[ -7   3   0   3 -12   1 -12 -12 -12   7  -3  -1  -6 -13 -11   1   1  -8
 -11 -15 -11   2  -3   1  -1 -15   4   5]  (166)
[-23 -14 -46  -1 -51   0 -51 -22 -50 -45 -29  -1 -40  -4  -4 -10  -8 -49
 -51 -54 -51 -11 -10 -12   4 -54  -1  -2]  (45)
[ 6 21 18  2 20  0 18  7 19 13 10  0 13  2  3 26 25 17 19 20 19 29  2 21
  1 21  1  2]  (128)
[  8 -16  27   0  14   0  14   9  11  30  20   0   5  -1   0 -33 -27  11
  14  13  14 -36   3 -19  -2  13   1   1]  (70)
[ -5 -15 -10  -2 -22  -1 -21  -6 -22  -4   0  -1 -18  -2  -5 -24 -20 -21
 -22 -23 -22 -28  -4 -16  -1 -24  -2  -2]  (112)
[-18  -3 -43  -3 -18   0 -17 -10 -19 -36 -47   3 -11   1  -2 -23  -8 -19
 -20 -21 -19 -25   1  -4  -4 -21  -1  -2]  (6)
[-1  6 29 -3 10 -3  7  0  8 26 28  0 -1 -9 -4  9 12  9  9  9  9 11 -1  6
  0 10 -1 -2]  (149)
has: [12  9]
yes
has: [-15 -11]
yes
has: [-11   1  -1]
no
step -1: [7 0]
[ 6 -1]
has: [ -3 -43]
yes

[ -8 -14 -53  -9 -21 -10] : (46)
[ 18 -17 -31  39  -2   5] : (4)
[  4 -23   0  15  -3  17] : (62)
[ -8 -14 -53 -10 -21   7] : (133)
[ -6 -12  -1 -25  10  -5] : (68)
[  4 -23   0  14  -3  17] : (14)
[ -5 -10  11 -23  11 -19] : (144)
step +1: [ -5 -10  11 -23]
[ -4  -9  12 -22]
has: [ 0 15]
yes
rest: [-53 -10 -21]
[7]
rest: [ -8 -14 -53  -9 -21]
[-10]

[ 55   4 -14 -53] = (54)
[  3 -14 -53  55] = (99)
[ 55   6  33 -35] = (16)
step +1: [  3 -14]
[  4 -13]
step -1: [33]
[32]
rest: [55  6]
[ 33 -35]
rest: [  3 -14 -53]
[55]
perm: [-53 -14   4  55]
(54)
has: [-14   4]
no
step -1: [55]
[54]

[ 8 19 13  9 25 35 25 15 24 23] = (155)
[10 13 16 23 11  9 16 18  9 59] = (165)
[22 15 30  9 12 36 32 54 17 24] = (75)
[ 7  8  5 24 10  4  8 15 18 18] = (158)
[42 17 25 32 32  8 20 35 24 16] = (74)
[10 13 16 23 11  9  5  9 17 25] = (116)
[18 17 23 23 17 20 39  7 17 30] = (47)
step -1: [8]
[7]
has: [ 9 11 23]
no
rest: [ 8 19 13  9 25]
[35 25 15 24 23]

[-21  33  -9  48  48 -20 -23  29 -11 -11] -> (39)
[-21  49 -11  -9 -23 -11  48  33 -20  29] -> (22)
[ 47 -16 -14 -24 -23  25 -20  25  35 -41] -> (80)
perm: [-41  35  25 -20  25 -23 -24 -14 -16  47]
(80)
step +1: [-23  25 -20  25]
[-22  26 -19  26]
step -1: [-20]
[-21]
step -1: [-9]
[-10]
perm: [-23 -21 -20 -11 -11  -9  29  33  48  48]
(39)

[  4  33  11 -17 -11 -11  -7  -1   7  -1   6  -3  13 -25   3 -10  12  16
  -6   4 -15   7  18   4   5 -12   1 -24  34 -16 -12  20   3   5   5  19
 -13  -5   4  11  14  -3  22   8   6   3   0   3   9] -> (83)
[-13 -22   2  -9   8  19 -13  -2  -8 -10 -15   0  -7  -7   5   5 -19   7
 -11  -3 -18  -5 -32  12  11  -8  -5   0   9   4  -2  -2   7 -17   5 -16
 -12   0  22 -19  49 -10   1 -28  13  36  20  25  -1] -> (100)
[  8  -3 -11   7   6   2  -2  -4  -6   0  16  -1  -5   1  -2   4  11  -8
   0   7   7  -8  -2  -1  -4  -1   3 -22  33 -20 -19  20  -6   0   2  19
 -19  -6  -6   9  14  -5  20  15   0  10  -7   5   7] -> (127)
[  8  -3 -11   7   6   2  -2  -4  -6   0  16  -1  -5   1  -2   4  11  -8
   0   7   7  -8  -2  -1  -4  -1   3 -22  33 -20 -19  20  -6   0   2  19
 -19  -6  -6   9  14  -5  20  15   6   3   0   3   9] -> (95)
[ 25   8 -28  12  12   0  -8 -10 -13  -2  49  -5  -9  -7  -2   7  36 -16
  -3  22  13 -19   2   0  -8 -10   5  -1   7 -13 -19   4 -18 -11  -5   5
 -15 -32 -22   0   5  -7   1  20 -12  19 -17   9  -2] -> (36)
step -1: [20]
[19]
step +1: [3]
[4]
has: [-6 -6]
yes
perm: [-18  -7 -15  -5   0  -9 -13 -10   5 -32  12   0 -28   0  -5  -2 -22  12
 -16  19  22   4  -8   9   5 -19 -17  13  -2  25   5  -2  49  -3 -10   1
   7   2   8  36  -7 -12 -19   7 -13 -11  -8  20  -1]
(36)

[  0 -14   0  -1  23  12  24  24] = (109)
[  2   0   2   2   0  -9 -24 -28] = (53)
[ -5 -14   0  -1  23  12  24  24] = (77)
[  2   9   0  -2  -2 -29  53  54] = (118)
[  2   0   2   2   0  -9 -24 -24] = (102)
has: [ 1  0 -9]
no
step +1: [24]
[25]
step -1: [2]
[1]
has: [2 9]
yes
has: [ 2  0 -9]
yes

[ 51 -17  11   3   0 -37  25  48 -13  18 -21  23   1  26  48 -21 -37  50
   9   4  -1   7  10  27 -25   4] = (72)
[ 51 -17  11   3   0 -37  25  48 -13  18 -21  23   1  26 -13 -21 -37  50
   9   4  -1   7  10  27 -21   4] = (94)
[-13 -28  -1  -2 -12  -7 -32 -23  17  -5  19 -29 -27 -11 -46  -7  25   2
  -8  30   5 -17 -55  -8  -2  -9] = (48)
[-11  -2 -28  -9 -33 -27  -8  25  -2  -7 -12 -23   5  -1  -7 -29 -55  30
 -17 -13   2  19 -46  -5  -8  17] = (23)
perm: [ -5  -8  17 -11  -2 -28  -9 -33 -27  -8  25  -2  -7 -12 -23   5  -1  -7
 -29 -55  30 -17 -13   2  19 -46]
(23)
perm: [ 17  -8 -12  -2   2 -17 -11 -27 -46  25  -2 -55  -5 -33 -29 -13  -7 -23
  -1 -28  -7  19  30  -8  -9   5]
(23)

[ 43 -37  -3  16 -16 -19] -> (67)
[-21  29   4 -16  -1   3] -> (30)
[ 14  59  20 -23 -23   1] -> (92)
[-19   0 -11 -21 -22 -38] -> (107)
[ 43 -37  -3  16 -17 -19] -> (2)
step -1: [-23 -23]
[-24 -24]
rest: [-19   0 -11 -21]
[-22 -38]
has: [-1  3]
yes

[-17 -31  -8 -63 -16] = (81)
[ -9  22 -32 -13 -30] = (111)
[-31 -62 -16 -17  -8] = (103)
[-31 -62 -15   4   9] = (17)
[31 -2 11 23 29] = (3)
[-11  -2  16   0   3] = (66)
rest: [-31 -62 -16]
[-17  -8]
perm: [-30  -9  22 -32 -13]
(111)
perm: [-62 -31 -17 -16  -8]
(103)
has: [-31  -8 -63 -16]
yes

[-61  24  21 -22 -25  15] -> (8)
[ 30 -19   3  18  20  -9] -> (25)
[ 18   0 -22  -3  -9  -3] -> (140)
[-10  11 -10 -12 -20   5] -> (79)
[-10   9  -9 -11 -22   4] -> (84)
[ 26   9  -9 -12 -22  -6] -> (51)
rest: [  9  -9 -11 -22]
[4]
perm: [-12 -22  -6  26   9  -9]
(51)

[  5  13 -30  50 -16  36] = (40)
[ -1 -45 -20  -6 -53 -58] = (126)
[ 20  44  12  30 -13  47] = (21)
step +1: [20]
[21]
has: [-13  30  12  44]
no
has: [12 29]
no
has: [-13  47]
yes

